Each path below is one point turned by a fixed rotation once a step. After each direction that follows a path, write how fast that rotation turns it, in degrees each step (0 if it stays still).
Each turn is a multiple of 5 degrees from 10 to 175, or 0.
Each row of a path follows its step; steps can be skipped.
path 1
step 3: [  3  23  -5   3   9 -12 -13  -5 -13  -3   3 -10   4 -17   2   2  -2  -5
 -18   6 -16  -3  -2  -9  10   3   0   3   5  12 -17   2   4   5 -13   5
 -15 -25 -13  26  -3  -3   6   7  19   8  -2  -2  -6  14   0  20  -5  -9
 -13  -3 -29  -5]
step 7: [-10   5  15   3  22  -7   0  16  -7  -4  -1 -17   8 -11  -4   7 -26 -12
 -12  -1  -8   1   2 -18   2  24   4   7 -21  -6  -2  18  12   9 -19  -9
 -19   4 -15  -5  -4   5   1   5  14  -4  -7  -2 -13   5  -6 -16 -14   5
  -6  -9   6   5]
step 9: [ 13  -8   2   5  11  17  19 -19   6 -21  22  20   8   2 -11   1  -8  -2
  -3   6 -15 -10   9 -10  16   7   5   8  -1 -14   7  11   6  -2  10  14
  -5  13  -4  24   0  12  11   8  11  12  -5 -13 -10 -18  -2   8   7   2
  -3   7 -13 -14]
step 14: [  6  -8   4  15  13   6  12   6  -5  -5 -11   2  14  -8  -8  10 -18   2
   0  -6 -13  12  -8  -2  14   1  12   7 -12  -9  17   1  -4  -6   8   7
  -7   1 -28   7  -9  16  -1  11  17   8  -4 -12  21  -9  -3  -2  -1 -10
 -14 -28   6 -19]
step 15: [ -5   1 -16 -12  17 -10  12  19 -11  -8  13 -13   3 -13   8   8  -5   5
 -21  -7   9   9  -4 -18  15  14 -14   3  -9  11  -4  28  11 -15  -8  -9
  -6   8  -4   4   5  -9  18  -9  11   9  -7   3   7 -13   1  14  -4   5
 -12  15   7  -6]
step 19: [ 13   5  -4   3  17  -4   4   9   4 -26  -9  -2  14 -29   5   7  -5  -1
   3  -5  12  12   1  11  -8  11  16  -6  -1 -29  -5   3  16  -3  -3 -10
   3  11 -12 -18 -13   4  18 -10   1  17  -3   0  18  -2  -3   3 -15   1
  -6  -7  -1 -17]
step 25: [  6  14 -27   4  10  12 -20  11   2   7 -11  11   6  -5  -6   9  -7 -22
  -1   1  -5  19  -5   5   2  18   6   5  -2  -9  -5   6  -7   5   0  -2
 -11  -1  -8   5 -11  -6  -6   2   9  -2 -16 -11 -17   0 -24  15 -20  18
   6  -6  13  20]
step 34: [-18  -2  18   1  14  -3  10  12  -2   2  25  17  11 -12   5   5 -15  -6
  -2  18  11 -13  -9 -15  10   6   2  -3   9 -13   1   9   7  -2  -3 -20
   5  -1   0   4  -6   4  -2  -5  18   6 -18   7 -15   3 -12 -21  -6  24
 -12  -5 -10   6]
Directions:
[-4 -3  1  2  3 -4 -4 -2 -3  2  1 -2  2 -2  0 -4  0 -4 -3  4  5  0  3  7
 -2  3  5  2 -2  0  5  2  1  4  4  0  1  2 -1 -7 -2  0  2 -1 -1  3  1 -3
  1  0 -3  0  5  0  0 -6  6  3]
55
[ 3 -1 -5 -5  1 -1 -1  5  1  0  0  1  0  0 -5  1 -1 -3  4  1  5  0  7 -3
  1 -3 -5 -1  2 -2  4  3  0  5  3 -1  0 -3  3 -3  1  4 -3  0  4  5 -2 -1
  2 -1  1  7  2  0  1  4 -3  1]
110
[-2  2 -2  0  0  1  2 -1  0  3  2 -2 -3 -4  1  3  6 -2 -4 -6  1  4  6  6
  4 -6 -5 -2  4 -3  3 -3  8 -3 -1 -1 -2  2 -2 -1  1 -2  0  4  1  2 -1  0
 -3  1  3 -3 -2 -2  0 -3  0  0]
160
[ 4 -1 -3  6 -2  0  0 -4 -6  2  3  0  2  1  0  7  0 -1 -4  4  3  1 -1 -2
 -1  1  0 -1  4  3  3 -6 -3 -2 -6  7  2  0  1 -3  0  1 -1 -1  0  2 -2  0
  1  7  3  2  2  1  5  3  0 -3]
145
[-6  7  2 -3  2  5 -6 -4 -3  3  0 -1 -3 -3 -4  0  0  3  1  2  0  3 -4  1
  5  5  2 -6  2 -2  0  0  2  2  2  0  1 -3  3  0  0  5  0  0  1 -3 -1  0
 -7  2 -2  2  3 -1  2  5  1  1]
85
[-2 -5  1  0  1  1 -1  1 -3  2  2 -1  2  5  0  0 -5  5 -5  0  3 -3  2 -6
  0  1 -2 -1  3 -3 -2 -2  5  1 -2 -6  2  2  1 -2  1 -6 -7 -1 -2 -3  3 -2
 -1  1  1  0  0  0 -8  5  4  2]
135
path 2
step 3: [-20 -12   6  14 -11  10  13   3   2 -11   7  -6   4 -15  -1   2  -1  24
   2  -2  25   1 -14  20  -3  -1  21  -6   9  13  15  10  -8  12  -7  -4
  -5  -5  -2 -11  -2  -1  -5  -7  13   8  12   1 -11   0  -1 -19  -1   0
 -14   4 -24 -18]
step 10: [ -5  -7 -10   2   4 -11   8 -13   4  -8   6  -6   1   7  -6   5  13   6
 -14 -23  22   2  -4  17  17  -1  12  13 -15   2  20   7   2 -11   1  -8
 -22  -1  18 -10  -1  -5 -21   4  13  -7   7   4 -19  13  -3  -7  13  -7
 -19  -7 -13  -1]
step 15: [ -4  -8 -15   3   5   3   7  -3   1  -2  22 -14   0   7  -8  -3   0   0
   0 -17  23  -3 -30  11  20   8   6  17  -2   9   8   5  -1  -3  -4   0
 -24  -4  11  -6   5 -10   6  10   3  -9  17 -13 -15  13  -9  -4  -3  12
  -8 -12 -23  -2]
step 17: [-21  12   5  -3   1  -3   8  -9  -5  -1  -8  14   2  12   0   3   8  28
 -10 -23  12 -21 -14  19  12   3 -17  -5   6  14   5   8  18   2   4  -3
 -19 -11   1  -6  -5  10  -8  -6  -3   3  -3   4  -7 -12 -10 -18   0 -16
 -11 -11  -7 -13]
step 23: [ -8  13  11  -4  12   5 -11   9   5   8  16  -2  12 -13 -13  -2   8   7
  15 -28  12  -5   3  15  15 -28  -4 -14  -2   2  -1   5  -1   6  13 -15
 -15  -2   2 -10  -9 -14  -9  -9  -3   9  -7 -14  -1 -14 -14  -8   3   3
 -10  10 -18 -14]
step 30: [ -5  -5  21   2   9  -4  18  14  11 -18  12 -15  16   0   5 -11   3   5
  -2   3  22   8 -12  10  16 -23   0  -4  -8  -7   2   6   7  11   0  -8
 -13  13  11 -22  -2  15   8   1   9  -1   7   4   5  -3 -13  -4   2 -14
  -6  11 -22 -15]
step 31: [-10   4   2 -11   9  -3  10   5  10  -6   2   8 -10  11  -5 -15   8  -3
  -4  -8  11   2 -10  12   3   8  -7   3   6  20  -7 -15  12   8  -1  -2
 -15   4  -4  -3  -3  28  -1   2   9   9   2  -6   7   9 -34   0 -17  20
 -11   1 -25 -20]
step 34: [  1   3  -6  12   0  31   1   8   5  -9  23   0  10  -9   2   2   6  11
   5  -8  10 -12 -18  14 -10 -21   0  -4   2   8  -3  31  -6   3  12  -3
 -12  -6  -1  -6  -1   2  -2  -4  -6  11  15 -14   6  12  -8 -10   8  12
 -18   8 -16 -13]
Directions:
[-2 -6  1  1  2 -7 -1 -4 -2  2  0  2 -2  4  3  0 -6 -1 -7  2  1 -1 -2  3
  0  5 -4 -3 -3  1  0 -5  0 -1 -3  3 -4 -2 -1 -3 -6 -3  5 -2 -6  0  1 -4
  0  1 -2 -1  3  1 -1 -1 -1  0]
160
[-1 -2 -3  4 -2 -9 -2  5 -2  5 -1  3  1 -1  0  1  1  0  4  5  1 -2 -2  3
 -6  0  5  0 -4  2 -2  6  4  1 -2 -3 -1 -1  4 -3  0  2 -1 -3  3  0  1  3
  2  6 -1  1 -3  3  0  4  3  0]
10
[ 1 -1  4 -2  0 -1  3 -4 -2  1 -7  3 -3  4 -4  7  2 -1  0 -2 -5  4  0  3
  1 -2 -2 -2  0  1 -1  1  4 -1 -2 -5  1 -3 -3  1  2  0 -3  5 -2  3 -1  6
  1  2 -1 -5  2  4  3 -4  1 -1]
95
[-5  1  1 -1 -3 -2  5 -3  4  1  3  2  0 -3  6  6  1  1  1  2 -2  2 -8 -1
  2  3  4 -1  4 -1  0 -1  1  0  2 -1  4  4  1 -4 -1  0  2 -1 -1 -5 -7  2
  6 -3  3 -4  1 -1  1  2  0  0]
135
[-2 -3 -4 -1 -2  2 -2  4  4 -2 -2  1  2  3 -1  4 -5  0  1  5  0  5 -3 -4
  3 -4  4  3  0  1 -1  3 -1 -4  6 -2 -6 -4 -1  4 -1 -3  4  1  1 -3  6 -1
  2 -2  2  0  3 -1 -1 -2  2 -1]
80
[-2 -7  3 -1 -3 -1  2 -1  4  2 -1 -3  2 -4 -5 -1  0  3  1 -1 -6 -3 -1  5
  6 -1  0 -4  1  0  2 -2 -2  9  3  0 -5 -2  3 -2  1 -2 -3  1  0 -2  0  0
 -2  2  3  5  0  0 -3 -2  3  0]
55
[  1   3   5  -2   0   0   1   3   1   1   3   2   0  -3   2  -1   2  -1
   5   0   1   1   0  -3   0   0  -4  -2 -12  -3  -2   2  -2   5  -2   1
  -3   3  -3   0  -5  -5   2   6   3   3   0   0   5  -1   3  -1   3  -1
   1  -1   2   2]
155
path 3
step 1: [ 28   3  -6 -14 -35  -2 -10 -15  -5  -5   6   5  -4 -10   7  -9   5   1
 -10  -7  10   1  -6  15  -1   0  -7  23   4   2   6   6   6  -1  -3 -13
  15   6   8   3 -12 -16  -2  11 -22 -15  -4  12  -7   0 -12  -4  10  -9
   8 -17  14 -12]
step 7: [  3 -11   1  11 -31 -14 -10  -6  -2  -1   2 -21  -4  -6 -12 -25   2   9
 -15 -17   6 -10  16   3  11  14   4  13   2  10 -11  -1  11   1   4   4
  -1 -11  11  14  21  12   2  -5 -12   3 -17 -13  -2  -1  -4   2  -7  -5
 -14  15  -7 -19]
step 11: [  0  16  -3  19  -1 -11  -3  -7  14   6   9 -23  -4  10  -5  -7  -6   4
   3   6  -2   3 -18   9  15  10  12   6   9  10  -7 -23   8  -3   4 -18
   5  -2  -9   9  26   6 -10 -21  -5  17   2  -4  19   5  15   5   4   7
   3 -15 -11  21]
step 15: [  7  22  12   0  -1 -11  -1  -8  -6   3   6 -29 -10 -11  -7  -7  10  33
   7  -9  23  -5  15   5  18 -13  -8   2  -9 -11  -7 -21   5   2 -16  -3
  -4  -5  -4 -12   9   4   8   2   3  10  24   2  -5   7   0  -3  -6  10
   6   3  -8  -9]
step 18: [ 10   5   1   9  -3  15   0  -9 -28   1   1   0  -2   2  -1 -10   5  20
  -4 -11  26  -1  15  10 -20  -8  13  -8 -17 -12   4 -18   6  -9 -10  -8
   8   0  10  -9 -14  13  -8 -10   0   3  -4  -8   2  -6   9  13 -18  11
 -18  12 -21  -2]
step 24: [ 10  13  -2   0  -3  19  -3  -7  28 -12   9   2   0 -13 -12  -6   2  -2
 -20   8   9  14  -7  -9  -3  -7   2 -14 -22   0  14  -8   8 -10   4   0
 -20 -10  13 -11  -5  14 -14  13  15   5   3  -7   7 -21 -15  -5 -11   1
   9 -10 -19  -7]
step 29: [ -8  -2 -10  -3  -6  -2   5  32  -7  -4  -8  16 -16 -12  -9 -14  -7  -4
 -19  11  13  20   6   0  -1   1   5  13  -9  -7  -2 -18   3  -4  -4  -4
  -6   4  -1 -17 -17  -6  -1  -6  -9  -7  -2  15  22   9  25   6   5  -5
  -3 -13 -11 -21]
step 33: [ 15  27 -23 -20  -9  12  -6   2  -5   5   2  13  -9 -20   0 -10  -4  -5
   3  -6  -8   7  -9   4  -3 -21   2   3   2   7 -17  16   0 -17 -27  -8
  -9   6   5   7   0  -7 -10   0  -2  -5   1   5   6   0   5  12   9   4
  17 -21  20  -8]
Directions:
[-3  3  1  1  0  0 -1  2  2 -3  0 -8 -1  2 -3 -4 -1 -1  2 -6 -4  0  0 -1
 -9  2 -2 -1 -2  1  0 -3 -5  2 -2 -1  1 -3  3 -4 -4  2 -1  0  1 -7 -2 -2
  2 -2 -2 -2  3  0  0  0 -2 -7]
130
[ 4  4  4  2 -3 -1  6 -6 -6  4 -1 -5  2  2  0 -1 -3  2  1  1 -3 -1 -1 -5
 -3  1  3 -1  1 -2 -3 -5  1  4  4  2  0  0  2  2 -1  1  3  0  2  4  3 -1
  0  3 -2  3  1 -3  2  2 -5  2]
10
[-3  2 -2  3 -5  1 -4 -5  2  1 -4 -1  5  2 -1  4 -3  3  4  1  4 -4  1  0
 -2  3 -5  5 -2 -4  3  0  0 -4  3  1  2 -4  2  3  4  1  6 -5  1  0 -1 -1
  1 -2  6 -2  0  2  1 -1  4 -1]
10
[ 2 -1  2  6  3  2  1  1 -4 -3 -4 -4 -3 -1 -2  3 -2 -3  0 -2 -4  4  7  4
  1  5  1  1  3  1  4  2  5 -2  1  0  3  0  0  4 -4  3 -2  2 -1  6 -4 -2
  1  1  5  2  1  1 -4  1  1 -2]
160
[-1  9  1  1  5  2 -2 -3  3  3  0  0  0 -5  2 -1  3 -3  4  1  5  0 -1 -1
  0 -1  1 -4  0  3  6  1 -1  1  2 -1  1  3 -1  5  2  0  0  5 -6  3  1 -3
  2  1 -3 -2  5 -4  6 -2  2 -2]
35
path 4
step 1: [ -8  -9   9  -2  -8 -10  -6  13   1   3  -6   0   1  -4   9 -16   6  -9
  -3  -9  17  16 -12  -1  -3  -8   5  14  -7   7  43   5  -8 -12  -7   4
   8   6  -2  -6   3   1  -2  -2 -10  18  -2  11  30   3  -2   3   8 -25
   0   3  -3  -4]
step 6: [ -9  -9  17 -10  11   2  -7  -7   5  16  -2  -6  -6  -4 -19 -21   1 -21
  18   4 -20  13   9  -9  12 -17   6   1   8   8  -2   8  -8   5  -6  17
   4  -8   6  15  -1  -4  20 -13   9  10  -7  -8   1  -3  -5   8  -8 -23
   2   6  -3 -17]
step 10: [ -5 -12  11   4   6  12   6  -5 -14 -10  17  13  16   6  -5   9 -11  -1
 -10  -5   6 -12   5  15   5  13  -4  -9   9  -3  24  -3  -1   0  -8  -3
  -5  12   4   4  -7 -17   3   6   0   7  36 -15   1   2   9  -9 -15 -22
  -1  14   8  -3]
step 15: [ -7 -10  17   7 -14   8   4  10   6   5  12  -9  18  10   7 -10  -2  -9
   9   3  11   8 -10  -9  13  -8 -10  -3   5  -9 -12   1 -15 -11  -3 -21
  -3 -10  -4 -10  15  -3  15   4   6  -3  18   6  -3   4 -18 -18 -17   5
  19   6  21 -15]
step 23: [-32  -7  -9  14   1  -4  -3  -9   3  -6  21   2 -13 -12  -2   4 -13  16
   1  23   7  23   0  -3   3  10  10   7   6  -9   5  -5   1  -2 -17  -1
  -9 -18   1   2   0 -18  -7   9   7   6  24   1 -20 -14  -5   3  -1  -6
  -4  -1   4   0]
step 24: [ -9   7  -8 -14  -1  -6  -7  23   4  -8  -4   0  -2  -8 -14 -12 -16 -14
  15   8   0   2  -2  23  11 -15 -10  -3  -3   1   0   5  -3  -1  -2   3
 -12  12  -5 -14  13 -17  -1   2   8   7   6  10  -9   5  -6   3  31 -12
  -7  10  26  12]
step 31: [ -2   9   6   4  -9 -12  11  14   4  -1  22   1  19  22  -3   8  13  -3
 -17   3  -1  17  -6   5 -18 -12   5  19  -3 -15  11   8  -1 -13 -25  -4
 -10   5   1   0 -12  -3   8   0   0   7  -4  -3  -6  14   1   7  -7 -25
  11  -7   8 -10]
step 32: [  5  22   4  11  -1 -13   6   4  22  -7  -3   1   4 -10  -2 -25  -7  -4
   4   2  23  24   4   6  13 -12  26  -1   2   4  17   0  16   6   0  -4
  -4   2 -11  -5  -7  16   0  10  11  -9   3 -13  12 -11  13  -3   6  -7
  15  -5   2   4]
Directions:
[ 3  5 -2 -4 -1 -1 -7  2 -1  5 -4 -2 -1 -1 -2 -2 -3 -1  5  0  6  2 -4  0
  3  1  3  5  2  1 -1  4 -1  4  1  1  0  4  4  1 -3  0  0 -1  3  1 -7 -2
  3  0  1 -1  1 -6 -4  2 -1  3]
140
[-6 -2  5 -1  0  1  3 -1  0 -2 -2  4 -3  1  4 -3  0  1  1 -3  0 -1 -3  2
  5  4  4  2  4 -2 -2 -2  3  3  1 -2  3 -4 -1 -2  1  5  5 -3  3  5 -6 -1
 -3 -5  1  4  1 -1  6 -1  0  4]
155
[ 1 -4 -6  2  2  7 -2  0 -2  3 -1 -1 -3 -5  3  1 -1  0  4 -5  2 -2 -4 -7
 -5  5  1  1  0 -4  3 -2 -4 -4 -2 -5  1  4  1 -1  5  1 -1  2  2  1  1  0
 -1 -2 -3 -3 -2  0  3  0  3  2]
55
[ 1  4 -3  2 -3  1  1  7  1 -2 -2  7  4  0 -4  2 -3 -3 -2 -7 -1 -3  1  1
 -1  5  0 -6  1  7 -4 -3 -2 -1  5  2  3  2  0  0  2 -1 -2  1  5 -2  2 -2
  0 -3  2  1  3 -1 -1 -1  2  1]
130
